The rows of T fall into several groups, and each row is roughly a mix of its group's hidden directions.
T (156 x 11):
[[ 13   0 -13  16   3 -25 -59 -18  11   7 -32]
 [-14  11  11   3   6 -37  48  44   3   6  -5]
 [ -4   3 -16  41 -27  30  -4   2 -35  35  13]
 [  0   5 -24 -15 -54   5   9  26  -1  21  36]
 [-10 -29  20  11  34  -3   7 -12 -50 -24  20]
 [ -3 -56 -10   3  22   9 -39 -18   4 -19  12]
 [-30   9  10  42  28 -19  25  25 -20  16 -17]
 [-36   4   4  30  48  -5  22   8 -12  25  17]
 [ 13  33  25  -5   6   3  -6 -27  44  37 -15]
 [-17  17  -4 -24  15 -33  37   7  11  35  31]
 [-17 -30   2  18 -38 -13  23   3 -31 -32  23]
 [  0   9 -21   2 -23 -24 -37   4  20  -2 -53]
 [ 32  26   5  30 -18 -22  29   0 -26  35  -3]
 [-49 -10   3   8  41   8   5  28  -6 -31   0]
 [ -8  14  26 -24  17  11  56   6  26  11  19]
 [ -7 -15  -7  27   8  37  56  -7 -18  13  -7]
 [ 14  -1 -21   0 -47   3 -37 -14   5 -31 -29]
 [-11 -29   6 -18  16 -17 -32 -13   8 -43 -34]
 [ 27 -35  -4  -8  16 -18 -25  -1  37 -38 -10]
 [-29  17 -44 -10 -20  14  -1  45   8 -19  -5]
 [ 20 -46  12 -26   5  -3  18 -19   7 -42  17]
 [ -2  15   6  33  12 -13  47 -20  20  36 -15]
 [-36 -14 -13  20   6 -35  33  10   4 -29 -30]
 [ 19  18 -18  19   4 -12 -50 -19   9  -4 -42]
 [-20   9 -24   9  43  14  48  22 -14   4   7]
 [  6 -31  22   6  -3 -24  10 -18   5 -40  45]
 [-13  15 -13  23  18 -18 -51   1  25 -35  -9]
 [ 17  -3  32  -5  11  27 -17 -33 -25  24 -37]
 [-40  25 -14   6 -14  25  29  21 -32   8 -24]
 [  8  15 -25  16 -33  -2  23  29 -11  40  30]
 [-40  17 -21   4  22   5  37  38 -13  20  -4]
 [-21 -17 -28 -25  -4   9  42  43  12 -11   9]
 [ 17   4  15  33 -36  26  14 -28 -18  35  -8]
 [-16   7  -1 -11 -13  17  65  25   4  12  16]
 [ 12   9   7 -18 -15 -10 -58 -19  10 -13 -35]
 [ 15  11 -13 -30 -17  -4  38 -34   1  27  34]
 [ 22  19  -5 -23  -2   1   5  14  12  60  29]
 [ 36  20   1 -10 -36 -21 -30 -30  12 -20 -18]
 [  1  -8 -61 -35  -7  15  -7 -16 -17 -12 -12]
 [ 10  -6 -26  -4 -12  15 -58 -40  11  -2   5]
 [ 31  30  -5   7 -26  24 -48 -23   1  14  -5]
 [ 21  25  17  22 -55  -3 -27 -22  -7  10  -3]
 [-25 -35 -36  23  42  10  -1   7  20  17  -3]
 [-33  25  -2 -34   9  30   1  38  19 -22   8]
 [ -1 -14  -6   9  29  27 -37 -24  -3 -17 -45]
 [ 12 -25  13  -5  31   8 -25 -28   5 -23  47]
 [  1   4 -35 -16 -39  26 -39  -6 -15  -8 -25]
 [  5 -12  17  15   9 -47 -16 -21 -16 -47  -7]
 [-30  10  13  21  32   2  28  -8 -10  50  12]
 [-34 -14   2  19  41 -21  37  13   1 -10 -27]
 [ 30 -15  28   4  -2  -7 -43 -34 -23 -17  19]
 [ -8 -30  -7 -20  31 -10  18 -23  22 -34  35]
 [ 23 -36  50  -4   8  -6  -4 -21  12 -26  23]
 [ 10  40  -3 -43   5  16 -11 -17  17  31  25]
 [ 18  -1  19  45   9  -1  -2 -25 -37  38  -1]
 [ -1  39  -1   2 -11  25  40  35  -9  29  16]
 [  7  11   3   8 -37 -28  48   1 -13  13 -33]
 [-16  19 -45  13   5  23  29  35  12  25  -3]
 [ 17 -30   4 -19  12 -16  43 -32  -3 -29  21]
 [-40 -21  13  34  -1  16 -16 -25 -35  -3 -21]
 [-35 -16  26 -15  16 -14  47   8   0 -17 -29]
 [-15  12  13 -23  27  -7  18   8  45 -33  29]
 [ 37 -51 -16   4   0   2 -36  -1  -1 -25   6]
 [ 34  11   4  22   7  20   8  54   8  29  10]
 [  8 -19   3 -50   0 -30  -9 -22  30 -30  -1]
 [-38  52  -2 -11  10   9  41  -1  -4   6 -11]
 [-15 -12  14  -5  28 -11  20  -4   2 -56  35]
 [ -2  22 -17  -9 -18   4  51  44   7  18  -6]
 [-30 -12  10  42   8  14 -28 -28 -38   5   0]
 [ 16 -31   8  -1 -13 -21 -41 -11 -17 -37  28]
 [ 15 -22 -13 -40 -23  -5 -17 -34  14  -6  38]
 [ 30  10  -6  10   1 -27 -13  -6  17 -33 -53]
 [ 17 -37  22  -5  20  -9  22  21  13 -43 -23]
 [ 24 -14  11   0   1 -30 -59 -18 -12 -14  15]
 [ 22  21   0  25 -11 -29 -52 -16 -22   6  15]
 [ -3 -46  33  -5  22  -1  17  14  -6 -30  32]
 [ 20  -2  22 -29  44  -8  29  16  23  16  24]
 [  2  -4  15  12  -9 -44  32  11 -39 -15  29]
 [ 17 -17  -9 -42 -21  30 -19 -28  21 -21 -21]
 [ 25   4 -14 -23 -51  33 -30   7   1  -5  10]
 [ 33  10 -13  -3 -38  43 -23   0  -7  31   0]
 [ 19 -11   6  30  62   5 -20   5  -6  12  17]
 [-27 -11  19 -17  36  15  54  -3 -15  -1  13]
 [-15 -23 -18   4 -14 -29  -2  -5  14 -34 -51]
 [ 17   6  10 -18 -14  18 -29 -16  50  -3 -37]
 [ -4  21  -9  22 -10  29 -46 -28 -22  27  10]
 [ 22 -17   7   3  11   1 -64 -27  11 -10 -15]
 [  2  26  30 -29  21 -35  19  29  14  13  24]
 [-54   4  -6  27  34   8  -6  22 -15 -22   4]
 [ 17 -11  31  18  -3  48   3 -43  -7  11 -14]
 [ 46 -16  22   3  -7 -29   1 -44  -5  22  -2]
 [ -7 -28  -5  24  15 -13 -16  15 -52 -25  23]
 [ -1  -6  17 -15 -38 -38  41  10  23  18  13]
 [-18  -5 -19 -23  12 -22 -25 -38  28 -33  19]
 [ 16 -17 -15 -14 -34  19 -57  -7  -6 -20  -9]
 [  9  -5   0 -19  29  37 -29  -2  18  23  43]
 [-30  24 -32 -11 -20  35   1   3 -27   8 -34]
 [-29  40 -23  23  22   0   1  10 -24  33 -21]
 [ 18 -21  -2   3  -3 -21 -62 -14 -22  -7 -19]
 [ 13  40  -2   4  13  51 -16   2 -15  33   5]
 [-12  -1 -55  -6  18  13 -13  46   6  -5   9]
 [ -3   4 -57 -15   2  14 -25 -17 -24  -8 -30]
 [  7 -16  11  14 -10  21 -38 -28 -40 -20 -28]
 [ 35 -36 -28 -15  -9 -36  20  15  16 -11  16]
 [-13 -20  -2 -16 -30 -27  33  28   2 -26  35]
 [-13 -52  -8   3 -10 -29  44  -4 -10  -5 -15]
 [  0  37   2  -8  53 -23  -1  12 -10   3  34]
 [-10 -37   5   3   7 -12 -19 -31   1 -56  -8]
 [ 13   9  36  37 -18 -24 -14  27  37  -1  -4]
 [ 23 -13  16 -33  17  26 -14 -38   0   0  40]
 [ 15 -11   4 -44  15  11  21  23  25  16  41]
 [ -7 -49 -21  33 -30   7  14  -8  -6 -28 -12]
 [-21  19 -22 -13 -21  34  27  32  -8  21 -30]
 [ 24 -26 -39  29  -3 -10 -11  30  -4 -32 -20]
 [ -5   2  -3  11  -6  44  55  10 -11  12  25]
 [ 27   3  13  -7 -30 -35  53   8 -13   9 -10]
 [-24  -8  15   0  24 -20  62  17  -6 -12   2]
 [ 31  17 -18 -20 -26 -12  29  15  14  35  31]
 [ -2 -13  13 -12 -14 -36 -34  -8  12 -50  16]
 [  1 -15   4  -8  11 -48 -45 -12 -11 -27 -21]
 [  9  52   8 -17 -13  11  16  10   5  37  32]
 [  3  30  11  11  22  41  -3  -7 -21  48 -12]
 [ 30  26  -2 -12 -37  -5  43  23   1  25  -8]
 [ 10  -6  11 -34 -33  26   4  19 -18   5  48]
 [  0 -35  40  16   3   4  -8  -7 -35 -40  11]
 [  7 -47  28  -1   4 -10   8  -7 -11 -53   0]
 [ 19 -26  12  22 -12  19 -41 -24 -33  24 -12]
 [ 47  12  -6 -29 -15 -27  24   9  33  -3 -18]
 [  7 -29  11  10  13 -31 -37 -30  -1 -41  -1]
 [ 28   3   5  14   4  -6 -63 -27 -11  14 -13]
 [ 32   5 -32 -25 -38  -6  -9 -41  -3   6  14]
 [ 26  -4 -27 -24  -4 -12 -26   9  55  14   8]
 [ -5  -8  10 -45  20 -23  -4 -35  16 -12  38]
 [-11  18  -6 -18 -28  40 -14 -31 -38  16  -9]
 [  6  15  -4  21  35   0 -45 -27  -4   4 -38]
 [-15  19 -16  35  23  -5   5  23   4  39 -39]
 [-23  17 -28 -14 -36  15  28  30 -11  26  17]
 [ 22  -5  29  15 -14 -11 -43 -44 -10   3 -20]
 [-12  18 -20  -3  18 -14  47  26  12  41 -12]
 [-12  16 -15  17  25  36  40   5 -22  26 -24]
 [-12  13  25  37  15  -6  27  44 -21  -4 -22]
 [-12 -17   1  34  29  -3 -44 -33 -14   9 -20]
 [-14  45   9  14 -31   8   9   8  -5  50   7]
 [ -6   7  -9  18  28  18 -32 -27  -3  20  50]
 [  4  16 -29   3 -26  32  14  -3 -11  55   8]
 [ 34 -15  15 -10  33 -44  32  -4  17   8   9]
 [ 15  17   0  34 -15  -3  -9  -3 -15 -17 -61]
 [  1  33  13 -32   7  -5  33  14   4  43  28]
 [ -8 -18   4 -17  51  -8  33  16  38  -5   1]
 [-29 -18 -16  12  31   6  11  14 -54 -21  -1]
 [  4 -25  43  23   5 -22  12  18  -7 -10  46]
 [ 17   3 -19  12 -24  -2 -68   6   1  -1 -12]
 [-24 -16  -8  -4 -28  -7   6  20 -11 -56 -28]
 [ 38 -18  18 -56 -15 -17   5   5  21   1  -3]
 [-18 -25   4   0  -4  20  67   6 -11 -10   2]
 [-16  20 -18 -10  39  -8  39  13  33  24 -12]]

Here is one row of each group, with its name. Which group are the others in?
[ -4  25 -25  -4 -39  -1 -35  31  -4 -17  32]  (31)
[ 57 -18  10  -9   1   7 -31 -33  11  17   2]  (82)
[ 22 -35  15  -2  -2  18  49  20 -12  -5  31]  (106)
[-13   4  -7  22  37  -5 -37  38  21   2 -29]  (96)

[ -9 -36  -3 -16 -14   1 -32 -33  15 -35 -27]  (82)
[  9  -5 -21  43 -11  27 -43  -5  -8  13 -30]  (106)
[ -3 -18  14 -10 -16 -55 -23 -10  16 -38   3]  (31)
[-13 -17   6  -7 -44 -18  52  16  -4  -7  19]  (31)
[-16 -33 -45  14  -1 -11  35  30  18  -3   2]  (31)
[ 22 -15  21  -8  -5   6   8   5 -31  22  58]  (82)
[ -7 -13  16   6   0  -6 -28 -34  28 -42 -34]  (31)
[ 27 -22  24   5  10  -9 -14 -38   9 -43 -24]  (96)
[-29  29   9  34   9   7 -11  12 -45  30   1]  (96)
[-10 -33 -12  36  -1 -10 -21  -9  -3 -35 -41]  (106)
[  0  -3  19  -8  62  -1   3 -15   8  17  36]  (106)
[ 18  18  -5 -24 -30  14 -29  -8  45  30  -5]  (96)
[-42  23 -16  11  22 -24  26  -1   3  21 -37]  (106)
[ -3  -4  16 -13 -60 -44  -4   2   6 -12   4]  (31)
